Turns, then the turns between two rows, first turn first; the first pair answered:
turn K:
[-1.00  0.78  0.00 -2.00  0.26 -1.35 -1.97  1.59  0.63 -0.22 -0.04 -0.07
  0.49  0.50 -0.04  0.10 -0.85  0.48] |-> [-0.45 -0.44  1.16 -1.69  0.41 -0.99 -0.34 -0.60 -0.72  0.77 -0.03  1.43
  0.70 -1.12 -1.01  0.73 -1.32  1.32]
[-1.69  0.57 -0.74 -0.27 -0.83 -1.00 -1.42  0.35  0.36 -0.35  0.88  2.12
 -0.20 -0.58  0.16 -0.30  0.43  1.04] |-> [-1.23  0.05 -0.31  0.01 -0.63 -1.00 -0.67 -0.53 -0.27 -0.37  0.60  2.81
 -0.42 -0.72 -0.39 -0.11  0.44  1.11]
[ 0.44 -0.11 -0.41 -1.18  0.61 -0.40  0.06  0.03  0.10 -0.68 -0.48  0.96
 -0.34  0.73 -1.13  0.12  0.05 -0.12] |-> [-0.22  0.45 -0.66 -1.60  0.10 -0.15 -0.69  0.99  0.71  0.05  0.20  0.08
  0.35  0.15 -0.39  0.18 -0.49  0.35]
[ 0.10 -1.07  0.12 -0.50  1.15  0.21  0.67 -0.23 -1.17  1.48  0.39  1.56
  0.53  0.00 -1.24  1.58  0.55 -0.04] |-> [-0.02 -0.18 -0.91 -0.63  1.38 -0.47 -0.58  1.53 -0.10 -0.04  0.02  0.46
 -0.08  1.91 -0.75  0.90  1.25 -1.07]
turn H:
[-0.06  0.26 -0.45  0.06 -0.29  0.44 -0.25  0.14  0.70 -1.40 -0.48 -0.65
  0.17  0.47  0.87 -0.99  0.46 -0.74] |-> [ 0.04 -0.12  0.11 -0.06 -0.24  0.38  0.35 -0.86  0.29 -1.48 -0.73  0.07
  0.03  0.19  0.70 -1.02  0.50 -0.92]
[-0.08 -0.13  0.44 -0.62 -0.41 -0.29  0.13 -0.78 -0.13  0.01 -0.16  0.57
  0.17 -0.20  0.14  0.42  0.03 -0.46] |-> [-0.42  0.12  0.31 -0.90 -0.35 -0.50 -0.35 -0.20 -0.02  0.25  0.01  0.43
  0.35 -0.20  0.03  0.64 -0.11 -0.21]
[ 0.44 -0.74 -0.47  0.81 -0.98  0.61  0.70  0.17 -0.84  1.21  0.27 -0.54
  0.68 -1.76 -0.27  0.18 -0.46  2.16] |-> [ 0.50 -0.62 -0.65  0.96 -0.99  0.71  0.62  0.40 -0.68  1.17  0.23 -0.84
  0.60 -1.61 -0.18  0.15 -0.43  2.19]
turn D:
[-0.67  0.30  0.41 -0.28 -0.14  0.43 -0.27  0.28  0.95  0.22 -0.63 -0.73
  0.49  0.10  1.36 -0.76  0.01 -1.62] |-> [ 0.37  0.02 -0.03  0.70  0.27  0.50  0.21  0.11  0.54 -0.41 -1.16 -0.65
 -0.10  1.05  0.51 -0.67  0.47 -1.78]
[ 0.09 -1.18 -0.43  0.79 -0.39  0.18  0.84  0.40 -0.65  0.58 -0.61  0.74
 -1.00 -0.61  1.09  0.71  0.45  0.63] |-> [-0.51 -0.90 -0.26  0.21 -0.60  0.18  0.53  0.48 -0.44  0.87 -0.32  0.71
 -0.76 -1.08  1.54  0.59  0.29  0.68]
[-1.24  1.42 -0.53 -1.01 -0.85 -0.19 -1.37  1.09  1.03  1.27  0.98 -1.58
  1.92 -0.70  1.64  0.64 -0.42  0.70] |-> [-0.07  1.67 -1.58  0.11 -0.34 -0.33 -1.41  1.68  1.36 -0.55  0.13 -2.22
  0.82  1.53  1.28  0.04  0.70 -0.32]
turn G:
[-0.45 -0.24  0.67  0.34  0.05  0.21  0.54 -0.53  0.09  0.11  0.47  1.18
  0.46 -0.88  0.62  0.48 -0.27  0.48] |-> [-0.58 -0.20  0.80 -0.03  0.25 -0.22  0.45 -0.67  0.10 -0.30  0.30  1.43
  0.19 -0.49  0.63  0.24 -0.12 -0.03]
[-1.50  0.40  0.50 -1.24  0.37 -0.76 -0.78  0.63  0.79 -1.00 -0.93  0.66
 -0.45  1.20 -0.15 -0.55  0.40 -1.06] |-> [ 0.50 -0.51 -0.53  0.97  0.80  0.07  0.19  0.86 -0.40  0.32 -0.62  0.45
 -0.45  0.89 -2.26  0.89 -0.07  0.91]
[ 0.73 -0.49  1.08  0.15 -0.74  0.76  0.65 -1.57 -0.76 -1.17 -0.01  0.08
 -0.50  0.64  1.68 -1.26 -0.22 -1.41] |-> [ 1.81 -1.05  0.62  1.10 -0.40  0.97  1.09 -1.55 -1.37 -0.69 -0.05  0.04
 -0.64  0.67  0.56 -0.58 -0.33 -0.53]
[-0.40  0.10  0.41 -0.65 -0.45  0.06 -0.37 -0.01  0.47  0.28  0.45 -0.10
  0.62  0.16  1.05 -0.11 -0.33 -0.19] |-> [ 0.26 -0.25  0.27 -0.26  0.29 -0.62 -0.06 -0.14 -0.08 -0.39 -0.20  0.70
 -0.04  1.17 -0.03  0.09  0.09 -0.45]

(two turns a pair)
[ 0.18 -0.38 -0.78  0.26  0.34 -1.24 -1.03  0.55 -1.03  0.02 -0.28  0.07
  1.10  1.70 -0.54  0.15  0.39 -0.39] |-> [-0.26 -0.68 -0.22 -0.10  0.26 -1.14 -0.89  0.05 -1.45  1.00  0.13  0.56
  1.69  0.46 -0.75  0.58 -0.18  0.36]	D then D
[-0.96  0.12  1.22 -3.75  0.61 -3.50 -1.53  0.08  0.66  1.61 -1.23  1.02
  0.17 -0.04 -0.62  1.25 -1.36  1.29] |-> [-0.12  1.16 -0.63 -2.40  0.22 -2.80 -2.49  1.90  2.42 -0.37 -1.62 -1.62
 -0.61  2.34  0.70 -0.10 -0.27 -0.30]	D then H
[-0.93  0.61  1.08 -1.57  0.59 -0.79 -0.41  0.14 -0.01 -1.19 -0.59  0.88
 -0.27 -0.32 -0.54 -1.51  0.44 -0.90] |-> [ 0.12 -0.04  0.98 -0.76  0.93 -0.70  0.39 -0.31 -0.72 -1.28 -0.93  1.32
 -0.62 -0.07 -1.51 -1.04  0.48 -0.56]	D then D
[ 1.44 -0.63 -2.02  0.81  0.70 -0.47 -0.37  2.30 -0.43  0.25  0.87 -1.13
  0.26  0.88 -1.91  1.51 -1.07  0.89] |-> [ 1.80 -1.25 -1.30  0.82  1.07 -0.79  0.47  1.10 -1.26  0.16  0.41  0.05
 -0.03  0.75 -2.72  1.73 -0.96  0.85]	D then K
[-2.52  0.69  0.97 -1.81 -0.25 -0.54 -0.93  0.28  0.83  0.50  0.37 -0.02
  0.94 -0.47  1.72 -0.87 -0.45 -0.40] |-> [-1.05 -0.76  1.81 -0.53 -0.07  0.34  1.37 -2.30 -0.67  0.90 -0.03  1.31
  0.71 -1.46  0.56 -0.36 -0.45  0.12]	H then K
[ 0.10  0.98  0.09  1.57 -0.51  2.02 -0.03 -1.80  0.87  1.14  0.06 -0.89
  0.55 -2.12 -0.46  0.10  1.62 -0.70] |-> [-0.19  1.65 -0.59  1.34 -0.51  1.75 -0.96 -0.49  1.63  0.41 -0.01 -1.80
  0.36 -1.10  0.04 -0.36  1.92 -1.30]	K then K
[ 2.03 -0.48 -2.13  1.52  0.59  1.16  0.25  1.42  0.64 -1.33 -0.46 -1.67
 -0.43  0.16  0.53 -0.86 -0.19 -0.12] |-> [ 1.15 -1.07 -0.48  0.73 -0.17  2.03  1.24 -0.49  0.09  0.45  0.35 -0.88
  0.70 -2.66  1.15 -0.63 -1.15  0.72]	G then K
